128 stands for zero in the data rows.
Each pair is two rows. How far apart are they, by a hidden measure? 0 means very close, and 30 very far. Two or three weighted sums of its numbers give each row a place; it is the straight-line distance between the places.
[126  90 133 157 161 143  91  93 108 170 127 167 112 146 149 122 134 165 126]
[113 175 120 122 131  80 180 128 132  85 143  82 139 103 137 145 131 113 107] -> 19
[117 106 151  68 157  92 148  85  76 109 160  96 162  97  60 144  88 155 167]
[105 110 142  68 158  98 154  82  70  98 154  96 153  84  54 152  79 151 159] -> 13
[ 97  82 114 130 170 196 119 163 109 176  80 182 114  88 123 155 170 169 105]
[121 118 146 193 108 163 111 130 176 177 138 177  89 159 173  73 162  90 127] -> 18
[131  96 138 144 160 118  95  72 106 153 147 150 126 167 146 101 117 169 123]
[164 132 116 142  81 154  99 160 163 136 111 136 109 166 157 106 126  94 138] -> 10
[122 162 125 141 118 106 151 144 140 106 129 108 122 119 142 128 136 109 121]
[203 141 101 105  75 139 106 167 150 105 107 107 145 169 138 139 101  95 142] -> 28
[130  95 143 132 160 121 106  85 102 150 147 149 126 140 141 124 113 169 132]
[114  85 123 155 168 167  96 125 103 177 102 179 112 129 137 129 149 171 113] -> 8
[105  87 124 143 166 166  98 129  97 176 108 171 116 123 130 128 154 172 118]
[111  91 123 144 164 166 100 122 106 176 105 168 117 124 136 135 141 169 123] -> 11
[110 130 142 186 120 152 120 128 174 162 140 170  95 151 172  73 166  99 123]
[136 150 120 139 107 123 131 152 145 120 125 122 129 141 141 122 125 101 116] -> 7
[107  95 143 108 162 133 119 108  92 138 119 137 136 110  97 140 118 163 137]
[116 139 138 159 111 137 135 133 157 134 132 143 112 135 158 104 140 100 117] -> 16
[103 103 148  66 157 110 156 103  75 100 142 100 161  75  50 160  98 157 157]
[106  93 122 109 161 152 125 127 100 148 114 149 131  99  87 156 138 169 140] -> 11
[106  80 117 148 169 190  99 153 104 180  83 178 109 113 128 155 168 177 109]
[126  98 139 143 161 130  88  82 101 167 138 160 117 153 160 114 125 170 125] -> 13
[169 141 110 117  89 129 113 155 148 107 113 121 133 160 136 136 121 108 135]
[168 161 107  98  88 107 132 162 139  88 116  91 148 144 127 147 101 104 125] -> 10
[132 122 143 184 107 159 106 137 176 161 127 166  99 162 166  79 155  87 125]
[111  94 136 114 156 132 113 103  94 142 129 135 133 115 105 134 122 167 141] -> 15
[ 92 163 139 153 129 107 160 117 143 118 146 114 111 111 153 127 149 111 104]
[109  80 131 141 166 174  97 130 107 182  98 181 115 122 133 133 161 173 116] -> 21
[122 152 128 150 112 118 139 135 152 116 134 124 123 139 153 120 140 103 121]
[102 172 119 135 132  93 168 124 138  98 139  95 127 104 140 135 146 116 109] -> 9
[110 106 136  77 158 111 150 105  78 114 150 106 157  77  57 150 102 158 154]
[113 119 147 197 105 166 110 127 184 176 130 180  91 161 180  65 161  89 128] -> 6
[196 151 101  91  68 125 106 185 137  89 106  94 148 167 128 155  98  96 137]
[120 102 145 119 157 112 110  78  88 130 149 131 129 130 114 119 107 158 144] -> 12
[118 114 153  56 154  88 166  84  69  83 167  79 166  75  29 160  72 153 170]
[107  88 127 133 166 152 113 121 100 156 116 164 123 118 123 130 137 170 128] -> 18
[117 117 156  71 154  82 154  68  75  95 180  79 159  96  71 132  70 145 168]
[130 135 137 173 109 150 116 139 167 153 134 154 106 150 158  92 150  94 126] -> 4
[140 168 109 104 103 103 151 148 135  91 122  81 142 125 124 152 113 106 121]
[184 139 101 109  80 132 112 169 149  96 111 108 137 163 131 142 112 101 137] -> 7
[ 85 201 127 123 146  56 201 108 129  80 147  74 143  69 133 162 140 126  88]
[ 95 145 148 184 123 132 139 123 165 153 140 151  94 129 161  91 161 102 114] -> 13
[167 127 115 142  87 147 105 157 159 133 112 132 119 170 152 121 125  97 139]
[119 121 150 192 110 162 107 134 174 169 129 170  94 157 172  76 158 102 127] -> 18
[117 104 140 103 162 114 120  80  89 127 149 127 140 116 102 135 108 159 148]
[ 95 186 128 130 140  68 194 116 130  82 148  84 139  86 138 146 132 119 101] -> 19
[106 129 147 192 115 150 114 125 171 164 132 172  93 148 167  72 160 103 119]
[ 97  87 122 106 162 169 136 150  95 149  97 159 126  72  83 163 147 174 131] -> 14
[128 125 138 180 111 158 113 134 172 166 129 169  93 152 162  78 151  99 129]
[134 112 145 196 105 173 100 138 173 181 126 184  90 168 172  65 158  92 132] -> 5
[131 157 125 134 109 115 148 137 146 110 134 107 129 134 147 134 127 109 114]
[126  96 152 121 157 104 100  64  96 144 161 138 133 142 125 113  99 160 140] -> 19
[156 130 119 149  91 147 119 149 162 140 117 136 120 159 154 115 138  95 129]
[117 142 132 155 118 132 130 132 154 133 131 133 119 136 158  99 142  99 128] -> 16
[101  93 128 104 163 154 132 134  90 141 111 142 138  88  87 155 130 170 134]
[178 133 110 129  79 151  97 160 158 129 108 139 129 174 146 117 124  92 142] -> 8
[143 111 138 180  97 178  95 139 174 168 128 170  87 177 165  74 151  91 137]
[126  92 150 136 155 114  99  67  99 154 152 139 123 149 143 109 109 163 131] -> 17
[ 84 174 136 141 136  81 178 116 141  97 143  93 129  93 150 135 141 113 106]
[193 140 103 102  76 138 107 177 148 105 104 117 141 170 132 138 104  95 136] -> 22
[146 148 120 141 100 128 122 143 161 121 126 122 119 146 156 118 140 104 129]
[186 148 104 102  81 126 117 169 142  95 110 103 136 150 137 146  98 106 138] -> 10
[ 88 186 134 135 141  71 190 118 132  88 147  84 142  88 143 150 152 121 100]
[136 149 124 142 112 119 144 136 150 116 130 115 119 132 134 124 137 110 116] -> 25
[106 140 141 174 119 135 137 127 163 141 133 144 102 134 157  95 146 101 119]
[102  82 114 129 168 184 113 155 104 174  83 176 121  99 113 148 162 173 117] -> 24
[123  91 141 160 158 135  83  84 106 171 133 166 115 170 169 108 133 172 120]
[108 184 128 121 128  77 175 129 139  79 137  80 143  98 130 146 132 115 101] -> 21
[145 172 106 113 110  98 151 144 131  84 126  92 142 122 132 151 118 113 111]
[180 156 101 101  88 119 123 166 138  91 112  94 147 148 132 154 104 101 126] -> 10
[106 163 139 151 127 109 149 120 152 118 137 122 120 112 151 120 147 107 109]
[102 191 127 119 136  65 187 122 130  73 141  74 148  89 129 160 125 126 104] -> 5
[212 143  92  88  66 135 100 183 145  93  97  98 146 183 132 147  91  95 150]
[171 146 105 118  93 129 120 155 155 107 116 112 129 148 141 132 118 102 128] -> 14
[ 97 162 131 145 127 104 156 121 148 109 136 114 126 109 149 122 140 114 109]
[121 108 154  87 159  97 130  77  81 113 160 108 153 105  80 136  82 154 154] -> 10
[119 105 151  85 156 105 141  81  84 120 149 109 148 101  77 143  93 163 157]
[111 103 142  74 160 114 151 101  77 118 148 108 164  90  61 151 104 158 151] -> 17
[121 111 148 202 106 180  99 137 183 173 129 187  80 170 175  59 156  92 130]
[ 78 188 136 132 146  61 206 115 128  86 152  79 140  76 138 147 150 129  93] -> 7
[108 107 141  86 163 122 136 110  82 125 147 113 144  86  75 149 106 163 149]
[143 128 123 155  95 154 109 149 167 151 121 151 113 166 155  96 139  96 136] -> 16
[111 103 143  82 163 112 148  94  89 113 153 108 148  93  69 155  96 165 141]
[170 124 117 141  79 160  89 171 159 141 113 140 120 180 150 107 121  93 134] -> 9
[178 132 107 120  76 146  97 167 158 122 119 127 128 174 143 122 113  94 139]
[116 116 155  45 154  74 168  83  73  81 181  61 171  77  28 153  68 157 170] -> 19
[134 176 113 108 122  86 167 136 126  74 134  82 149 106 136 154 118 117 110]
[181 156  99  99  89 119 126 163 132  90 119  94 149 152 120 148 113 104 131] -> 10
[ 83 184 138 142 141  79 189 113 136  94 150 102 128  95 141 137 148 125  97]
[108 143 141 172 124 134 139 122 161 136 140 141 107 130 158 101 160 102 116] -> 17
[117 110 154  75 157  94 142  80  73  99 164  89 158  98  74 144  89 157 157]
[ 78 204 131 123 153  48 209 103 122  71 163  68 147  67 134 161 138 129  88] -> 12
[116  87 127 140 167 161  90 115 106 173 113 167 109 131 136 127 151 164 120]
[106  92 130 125 167 160 115 136  97 154 114 153 126 106 112 149 145 166 125] -> 6
[119  94 146 105 156 120 122  98  89 139 142 134 139 117  91 137 112 160 143]
[ 97 197 125 117 140  64 195 123 129  74 149  75 144  86 136 161 134 126 100] -> 7
[129  88 146 148 162 123  83  66 106 169 142 165 117 158 146 105 119 170 126]
[ 86 183 127 134 141  79 189 116 135  93 152  82 137  88 143 134 142 125 101] -> 14
[115 124 142 187 109 155 117 130 177 167 132 165 100 156 165  75 155  92 126]
[112  98 142 114 163 125 119 102  91 142 135 139 137 121 110 139 122 166 134] -> 13
[127 141 141 167 114 141 124 137 164 148 137 152 110 147 159  91 152 104 121]
[180 121 116 140  77 155  86 168 164 135 106 140 122 182 150 112 125  91 146] -> 16
[138 109 137 198  96 181  90 140 187 183 127 187  90 177 172  61 156  92 130]
[115 113 151  71 160  88 141  76  71 108 176 102 160 103  65 132  80 154 158] -> 15
[128  85 135 159 162 147  83  95 106 180 128 168 113 156 154 112 132 172 126]
[155 163 106 108 103 104 142 155 141  92 126 102 141 130 138 149 116 101 121] -> 18
[110 104 136  77 161 131 149 123  78 113 126 119 152  76  65 158 111 159 150]
[134 177 108 107 116  87 157 137 135  80 134  76 147 115 136 157 113 118 109] -> 10
[123 107 149  65 155  92 157  80  66  94 165  83 174  78  46 149  74 153 153]
[159 134 114 143  86 142 103 157 158 123 120 128 122 157 149 114 128  91 136] -> 15
[120 166 120 144 110 111 151 133 152 110 127 112 127 124 143 128 133 106 120]
[113  83 121 141 168 165 101 122 102 175 101 170 116 126 126 137 148 171 114] -> 14
[ 89 179 125 130 141  71 189 121 131  85 138  80 139  88 134 141 136 123  95]
[127 122 131 183  96 168 107 144 173 168 130 168  96 168 158  71 150  88 132] -> 12
[133 103 145 118 164 114 108  77  95 139 154 133 135 138 117 115 107 163 139]
[118 103 151  99 157 109 129  85  89 130 154 120 138 119  95 125 103 165 152] -> 13
[124  96 143 210  96 187  90 132 184 196 123 192  79 179 180  55 163  83 138]
[130 167 117 120 106 106 150 142 142  98 124  96 139 129 141 137 123 108 119] -> 7
[170 133 116 136  86 149 107 161 155 124 116 130 114 168 147 120 130  93 137]
[112 122 160  42 152  67 175  66  57  65 182  61 179  69  22 153  62 155 175] -> 14
[112 101 137  94 166 146 139 131  93 129 111 135 143  76  73 160 129 163 139]
[112  82 119 134 165 184 108 159 106 177  79 173 119 103 115 150 161 173 115] -> 10
[123  92 123 142 160 155  97 109 101 172 121 168 111 133 138 123 139 173 127]
[123 105 147 218 102 190  89 132 192 205 129 198  76 180 184  42 172  85 135] -> 5
[104  89 133 114 169 152 124 123  90 153 112 156 135 103  98 146 137 175 128]
[115 108 145 205 107 171 103 130 187 185 133 187  80 165 175  52 173  89 129] -> 10
[210 139  90  93  67 142  92 185 142  99 100 106 136 187 125 145  98  89 143]
[121 110 148  77 153 102 150  87  72  99 161 102 161  85  58 155  93 157 154] -> 14
[106  91 127 127 164 159 114 126 100 163 114 160 127 109 110 142 144 167 126]
[106  95 130 100 160 142 120 120  90 139 122 143 144  98  95 152 127 164 132] -> 7
[102  89 121 104 165 161 131 136  89 142 103 154 129  83  86 165 139 162 139]
[113 144 137 169 118 125 140 128 163 132 135 136 110 132 149 107 152 101 120] -> 14
[123  92 138 148 159 140  86  91 102 174 129 170 111 153 153 118 129 169 122]
[115  99 143  90 160 126 139 108  80 127 136 123 145  92  71 152 118 162 142] -> 12
[114 117 152  43 158  76 163  68  66  74 173  62 176  75  25 152  71 149 172]
[154 150 130 141 105 124 137 147 148 121 127 121 125 147 149 130 124 100 117] -> 17
[106 183 123 124 125  80 181 138 137  85 140  92 142 105 134 147 135 114 102]
[124 155 126 139 113 119 140 138 143 117 136 114 127 131 149 123 141 106 121] -> 12
[113 116 155  47 157  83 156  85  65  87 168  81 171  73  38 146  76 156 170]
[101  96 128  95 160 140 147 125  92 130 120 127 145  79  72 156 122 161 141] -> 22
[106 155 132 155 120 119 147 128 157 125 135 127 115 124 150 114 138 105 120]
[ 80 192 135 131 144  65 196 100 129  81 148  89 144  78 142 144 141 124  89] -> 3
[ 87 196 132 117 140  55 201 118 120  71 142  71 150  77 128 162 131 125  96]
[166 135 112 131  90 142 112 162 156 121 118 124 124 165 154 122 126 101 127] -> 19
[121 139 131 163 112 137 133 140 156 142 132 140 110 141 150 101 150 101 122]
[116  92 127 132 168 163 103 124 102 169 107 168 128 118 124 142 148 170 119] -> 21
[170 152 110 106  92 115 124 158 143  94 120  96 144 145 130 156 110 100 130]
[107  97 133  94 158 151 143 132  85 141 110 138 134  81  78 161 140 162 147] -> 9
[166 123 121 152  82 162  89 162 169 145 116 155 114 184 153  94 127  88 134]
[184 148  98  94  80 119 116 179 138  90 109  94 140 157 131 153 105 103 136] -> 4
[117 122 144 196 110 160 119 127 181 170 136 169  87 150 167  81 164  92 124]
[110  99 129 112 165 140 118 110  92 148 124 142 132 106  87 135 125 166 137] -> 13
[125 181 114 103 122  73 178 137 123  70 136  71 150 103 135 160 119 125 106]
[122  89 141 128 155 131 101  85  97 161 135 146 127 136 133 127 129 164 135] -> 24
[141 122 132 165 103 154 110 141 162 142 127 146 109 157 154  93 143  92 128]
[112 103 144  90 160 112 137  89  80 125 152 110 146 104  83 145 106 158 147] -> 10
[161 128 118 145  87 147 109 151 162 135 120 147 113 161 151 110 129  97 133]
[ 96  86 106 118 170 188 124 166 106 164  79 170 118  81  99 164 160 170 122] -> 13
[ 99  96 131 104 168 154 124 131  90 141 112 145 133  86  87 149 130 163 138]
[122 150 132 157 120 125 139 133 160 128 136 128 112 136 150 113 141 101 118] -> 14
[186 131  99 136  76 156  97 178 162 133 108 134 125 176 143 110 119  87 143]
[125 117 156  53 156  79 157  73  72  88 179  76 173  79  46 147  72 157 172] -> 22
[109 105 149  65 161 108 159  99  76 102 156  96 154  75  47 158  92 158 155]
[193 136  90 107  70 136 106 170 148 102 101 101 139 167 131 146 100  98 137] -> 24
[128 129 142 168 103 147 114 139 164 151 125 149 105 150 155  92 147  92 128]
[116  95 141 128 157 123 102  86  92 153 148 145 126 133 126 122 117 171 127] -> 10
[148 117 123 167  92 162 105 146 172 148 124 169 109 173 161  88 141  93 141]
[ 96 173 127 147 136  88 176 108 148  99 142 101 124  95 152 135 145 115  99] -> 25
[154 171 105  98 102  97 146 156 134  83 122  84 145 126 128 158 113 103 122]
[120 110 155  86 155  92 140  73  82 113 161 104 154 112  77 139  86 157 153] -> 12
[145 138 124 150  92 141 117 148 158 129 127 136 120 153 153 110 128 103 126]
[108 139 141 166 121 129 140 129 163 139 138 145 103 129 156  95 155 101 115] -> 9
[ 97 166 143 153 135  98 171 113 147 112 141 110 117 107 155 122 151 111 110]
[190 150  96  89  76 125 112 170 143  87 112  96 146 164 130 152  94 103 135] -> 26
[121 175 124 130 126  90 169 133 136  92 141  94 139 111 141 135 133 113 114]
[128 129 136 180 102 152 118 131 167 158 125 164 102 159 160  89 147  93 129] -> 3
[100 189 127 115 136  63 191 129 135  73 141  73 145  86 132 160 133 121 101]
[115 101 143 105 162 123 127 100  91 137 140 123 138 107  86 139 110 163 143] -> 5
[149 114 132 167  94 171  94 155 169 165 116 169 100 174 159  75 144  89 139]
[ 95 154 147 160 128 115 156 113 159 130 129 126 112 119 159 108 159 113 119] -> 16
[136 154 116 133 104 116 137 140 146 111 127 110 125 134 142 128 127 102 118]
[ 94 184 139 140 140  81 181 111 141  98 149  98 129  89 137 136 140 118  99] -> 16
[136 180 118 105 112  84 162 149 138  86 123  78 146 121 128 160 114 113 113]
[121 115 151  68 158  83 156  70  72  93 174  82 167  85  54 138  85 151 161] -> 6
[116  87 127 149 159 158  83 117 107 181 106 175 113 139 141 129 149 176 115]
[117  94 139 130 160 134 109  95  98 150 139 149 129 136 124 123 127 171 138] -> 9
[114  99 138  92 159 123 140 101  87 128 132 118 145  96  74 138 112 161 148]
[107 101 135  92 162 138 133 119  82 126 134 127 144  83  75 151 111 161 145] -> 6
[112 149 134 158 119 125 144 135 149 126 138 132 112 137 150 109 146 106 116]
[186 153 100  99  86 121 123 167 147  93 112  92 143 160 130 148 105 105 127] -> 21
[203 142  96  93  70 129  99 179 140  97 113  99 142 172 134 144 102  97 144]
[115 144 143 174 118 130 137 130 159 142 132 136 110 135 163 102 151 102 113] -> 21
[107  90 118 139 160 168 111 129 103 172 103 170 122 121 127 137 151 172 119]
[113  96 126 102 164 139 135 112  93 138 132 128 136 101  83 146 121 168 145] -> 9
[123 110 145  87 158 104 131  76  79 120 155 101 148 107  79 135  94 160 151]
[151 140 120 140  99 132 119 149 157 122 121 127 121 145 147 117 135 103 120] -> 9
[113 131 147 184 115 148 126 131 178 157 130 166 100 145 161  90 160  93 120]
[159 125 134 153  88 159 100 151 164 148 125 151 107 176 157  95 140  92 129] -> 10
[151 160 111 108 102 106 148 152 139  90 119  98 145 134 128 147 115 106 124]
[102  96 120 109 166 156 122 129  94 152 113 153 135  93  90 160 141 166 134] -> 15
[212 140  91  89  63 140  91 193 146 101  94 104 145 180 128 144  95  89 145]
[202 145  92  90  68 130 106 184 146  92 107  86 147 172 124 155  94  99 144] -> 2
[111  93 125 101 162 138 126 122  94 141 124 138 134  97  94 154 127 164 139]
[110  96 130 115 161 144 116 119  98 151 120 145 131 107 101 136 132 161 132] -> 4
[165 145 110 112  91 122 126 158 154 107 121 113 136 150 144 127 118 105 133]
[153 166 105 106 103  96 151 146 131  81 119  93 143 128 130 155 116 110 117] -> 7
[174 150 111 105  87 128 114 158 148  99 119 105 135 150 129 138 103  99 130]
[111 186 118 116 125  77 174 134 137  82 148  76 147 104 130 150 124 119 106] -> 9
[ 99  88 125 104 166 169 130 152  93 149  90 149 131  74  83 161 151 171 123]
[114 120 147 194 114 163 113 137 174 176 134 176  87 149 172  76 163  97 135] -> 15
[106 191 124 120 131  68 187 120 130  79 137  74 145  99 135 164 133 123 112]
[138 140 127 139  98 135 125 140 162 126 124 138 122 146 150 115 141 104 127] -> 15
[103  89 125 137 165 168 106 130 109 169 102 173 115 125 128 135 151 175 117]
[ 93  87 115 113 165 175 132 147 100 162  83 155 125  87  99 154 158 166 119] -> 17
[129  99 140 146 158 128  93  79 102 166 143 161 122 155 141 110 123 170 120]
[136 127 123 166 103 142 120 136 163 147 129 142 110 157 160 101 140  95 128] -> 12
[141 139 126 148  92 138 121 145 152 126 121 135 122 153 143 105 132 102 123]
[138 130 129 159  98 150 111 144 166 139 118 144 108 162 156 101 140  98 127] -> 10
[107 102 145  70 163 109 150 102  77 109 155  96 158  78  53 155  91 159 154]
[112  92 134 131 165 149 105 108 107 167 116 171 117 130 137 122 138 172 124] -> 9
[133  88 147 159 156 131  86  79 109 172 140 163 119 168 156 106 125 168 122]
[113 189 121 110 124  72 173 138 130  75 139  69 152  98 128 164 120 119 105] -> 8
[102 189 129 117 132  63 191 119 128  76 142  78 149  82 131 157 133 121  96]
[201 139 100 108  73 137 103 178 147  95 110 105 141 173 134 134 102  98 145] -> 11
[127 117 131 183 100 159 107 131 174 167 134 162  98 162 161  77 156  92 129]
[133  92 142 158 164 131  86  81 103 172 137 161 116 167 154 106 124 171 119] -> 17
[102  89 124 109 163 169 124 149  94 156  96 159 127  86  95 154 148 169 123]
[173 150  98  99  85 121 123 164 138  97 113  97 142 155 128 149 106 104 130] -> 10
[109  94 128 116 160 146 118 115 100 155 120 154 136 107 116 137 134 165 127]
[108 100 133  81 163 135 148 126  84 118 126 120 146  79  63 160 119 163 146] -> 17
[121  92 144 164 158 130  76  75 110 173 148 171 114 167 158  95 129 169 123]
[111  83 124 142 165 166 100 134 110 172  99 168 119 114 123 141 148 165 117] -> 22
[118 103 133 100 160 121 134  91  91 128 145 125 141 107  88 137 103 156 145]
[128  95 145 157 164 124  83  77 107 169 134 162 111 165 158 107 130 169 126] -> 27
[152 137 113 138  99 133 119 146 153 119 114 133 121 154 137 121 129  95 133]
[160 167 103  97 104  95 142 153 133  81 123  78 150 132 130 159 113 107 124] -> 9
[102  99 128  94 162 151 139 138  91 139 112 133 142  78  78 164 132 164 132]
[142 143 121 133 103 129 130 153 151 114 129 116 126 143 138 120 128 101 125] -> 11
[118 183 106 116 124  80 164 134 128  79 140  79 138 106 130 150 124 118 109]
[186 143  96 105  75 131 116 173 152 103 107 108 132 162 133 143 103  91 129] -> 17
[110 104 152  62 164 101 154  95  72  97 159  91 163  72  43 156  86 160 157]
[116  99 140 111 159 135 122 103  92 145 135 141 131 108 102 138 114 168 137] -> 3
[119 151 137 154 113 123 150 130 154 134 129 133 113 128 152 112 138 104 120]
[126  96 138 146 163 141  87  98 100 167 126 164 113 144 143 125 131 171 123] -> 18
[178 135 100 119  81 146  96 172 159 121 116 123 126 173 147 123 114 100 138]
[122  92 140 130 162 131 104  88  97 158 142 146 123 143 138 118 116 171 123] -> 13
[193 140  94  97  73 139 108 175 152 101 109 105 141 176 127 138  98  98 144]
[164 159 100 112  94 116 129 156 144  92 116  94 144 140 128 147 105 109 127] -> 13
[163 132 116 140  89 137 110 151 150 130 130 136 122 159 146 113 130  90 133]
[146 149 120 138 105 121 133 140 154 114 123 120 122 143 142 118 129 103 117] -> 13
[114 118 153  49 158  86 162  84  72  84 165  78 181  67  31 161  76 148 172]
[ 99  81 103 141 171 205 111 179 110 188  63 195 117  90 120 160 182 184 105] -> 19
[169 120 119 150  83 162  94 160 172 153 106 147 111 175 155  98 132  95 142]
[207 142  91  94  69 135 103 180 142 101 103 108 143 172 129 145 102 102 140] -> 14
[149 129 126 154  91 150 106 150 168 145 119 145 111 164 161 105 138  93 131]
[115  87 136 149 158 142  93 100 112 172 127 171 119 145 135 119 125 169 114] -> 3
[ 80 175 138 154 144  83 187 102 139 103 151 101 124  90 148 125 158 120  94]
[125 105 147 203 105 180  96 129 185 189 125 184  82 165 177  47 164  86 131] -> 9
[101 169 130 136 132  86 178 124 140  94 141  98 135 101 148 132 133 113 103]
[121  92 137 137 158 132  92  87  95 164 137 151 122 149 144 116 126 170 126] -> 16
[108 108 139  80 162 113 147 103  84 113 149 108 149  91  67 153 100 158 151]
[ 88 183 129 121 145  67 192 117 130  82 145  80 144  84 136 152 139 125  97] -> 5
[113 105 147  79 158 114 150 107  82 118 148 114 160  88  63 146 104 164 157]
[169 120 109 142  80 155  96 166 159 137 113 136 112 180 148 105 126  92 142] -> 12
[138 160 118 127 110 110 150 144 141 103 130 106 130 129 148 135 127 112 118]
[108 185 123 119 132  75 186 133 127  78 140  78 151  99 137 149 126 120 108] -> 8
[101 153 140 164 123 116 156 123 148 126 144 130 112 121 151 104 144 108 115]
[ 93 198 131 108 139  53 198 115 127  68 149  70 148  81 127 164 136 117  86] -> 6
[124 103 144 108 156 110 123  79  88 131 158 121 138 120 102 137  98 161 147]
[ 99  99 136  87 163 137 146 129  88 126 124 122 146  80  63 160 121 158 140] -> 9
[105  80 115 136 171 184 118 154  96 177  83 178 122 103 115 142 163 181 110]
[126 104 152 119 157 101 114  62  93 144 159 130 142 143 122 116  98 165 141] -> 22
[185 155 100  96  82 119 116 164 141  90 110  89 144 153 127 155 110  98 140]
[101  88 116 118 173 184 123 161  95 160  79 165 129  86 100 159 163 167 126] -> 6
[133 155 122 130 106 110 148 146 140 107 134 102 134 130 140 136 128 100 125]
[113  91 138 157 159 150  86 104 109 171 125 164 108 146 152 120 140 168 125] -> 17
[152 117 122 174  94 167 100 151 174 163 116 164  90 172 161  81 143  88 139]
[106 175 123 129 130  82 175 127 134  87 139  84 144  97 144 151 132 126 110] -> 17
[112 126 151  44 155  69 173  63  62  66 182  64 176  72  26 159  62 147 181]
[184 143 100 109  77 140 102 172 150 111 108 115 135 166 132 138 105  98 138] -> 15
[124  94 144 136 155 122  93  76  89 160 151 144 118 145 136 108 113 167 140]
[137 167 124 118 112 101 156 143 133  97 127 108 136 116 139 136 126 107 117] -> 15
[ 67 204 136 125 156  50 216  97 120  73 149  66 146  64 139 161 135 133  90]
[142 153 127 123  99 120 129 152 148 102 122 111 125 137 139 138 117 104 127] -> 8
[194 148  93  92  80 122 111 178 139  89  99 102 150 165 124 152  93  93 149]
[114 145 134 159 113 132 137 134 160 131 128 131 116 139 149 105 145 102 111] -> 21
[126  97 152 120 165 111 108  80  96 136 155 127 135 136 110 125 102 165 144]
[109 103 142  81 158 115 142  95  84 116 145 110 154  94  70 144  98 164 159] -> 18
[146 126 128 154  92 155 103 146 162 144 117 144 107 163 153  95 152  92 133]
[184 133 103 121  72 151 100 171 157 126 112 125 132 174 135 120 118  93 141] -> 17
[122  96 137 131 159 127 103  88 102 149 140 145 132 129 123 115 117 162 134]
[198 142  97  86  81 125 109 183 142  87 107  88 143 161 123 146  93 100 133] -> 21
[110  88 130 119 166 157 126 128  93 154 102 163 125 104 103 141 136 167 131]
[127 151 129 147 112 121 139 142 152 122 127 124 118 132 149 121 137 106 123] -> 10
[107 156 132 154 124 115 151 128 154 122 136 127 118 118 154 116 151 110 113]
[137 172 119 111 117  87 165 142 131  83 129  84 151 112 137 150 122 115 116] -> 7
[ 96 199 133 122 140  65 194 124 126  77 143  73 145  80 129 163 128 119  97]
[134 155 123 135 111 115 135 140 143 107 125 111 133 132 144 128 126 108 113] -> 14
[ 93  84 107 129 168 193 122 171  96 169  75 171 125  81 103 158 163 171 115]
[198 130  98 117  68 149  93 174 145 113 100 124 138 182 137 119 102  98 147] -> 14
[185 144 105 101  82 126 117 171 145 101 114  93 135 161 136 144  97 103 133]
[168 138 116 130  90 145 105 156 154 121 114 129 128 163 141 112 120  93 137] -> 12
[121 144 129 159 111 122 134 132 154 127 129 128 114 134 158 107 140 104 115]
[121 181 112 105 119  77 176 127 122  74 139  75 144 100 132 161 122 116 102] -> 10
[107 111 145  63 163 106 156 107  77 100 150  97 162  70  48 161  98 161 162]
[137 142 127 155 106 137 133 138 160 134 132 130 120 149 148 110 139  97 122] -> 20
[208 143  94  91  66 139  93 180 144  98 102  96 139 176 133 145  99  96 146]
[125 186 111 108 121  80 174 136 133  77 136  74 148 105 130 157 120 115 109] -> 5
[123  99 139 129 164 123 106  78  94 149 150 144 133 143 125 117 119 162 129]
[142 152 112 128 102 120 131 136 143 108 120 104 122 139 144 135 124 104 122] -> 12
[151 143 122 143  97 137 116 144 158 128 121 133 114 152 146 113 128 102 123]
[130  98 144 128 158 126 100  85  95 156 141 142 126 136 142 123 124 167 129] -> 24
[117 184 122 111 127  70 177 131 131  67 140  71 148  97 128 160 122 125 107]
[109  89 126 120 162 156 119 131 101 159 103 157 123 108 109 139 138 173 126] -> 11
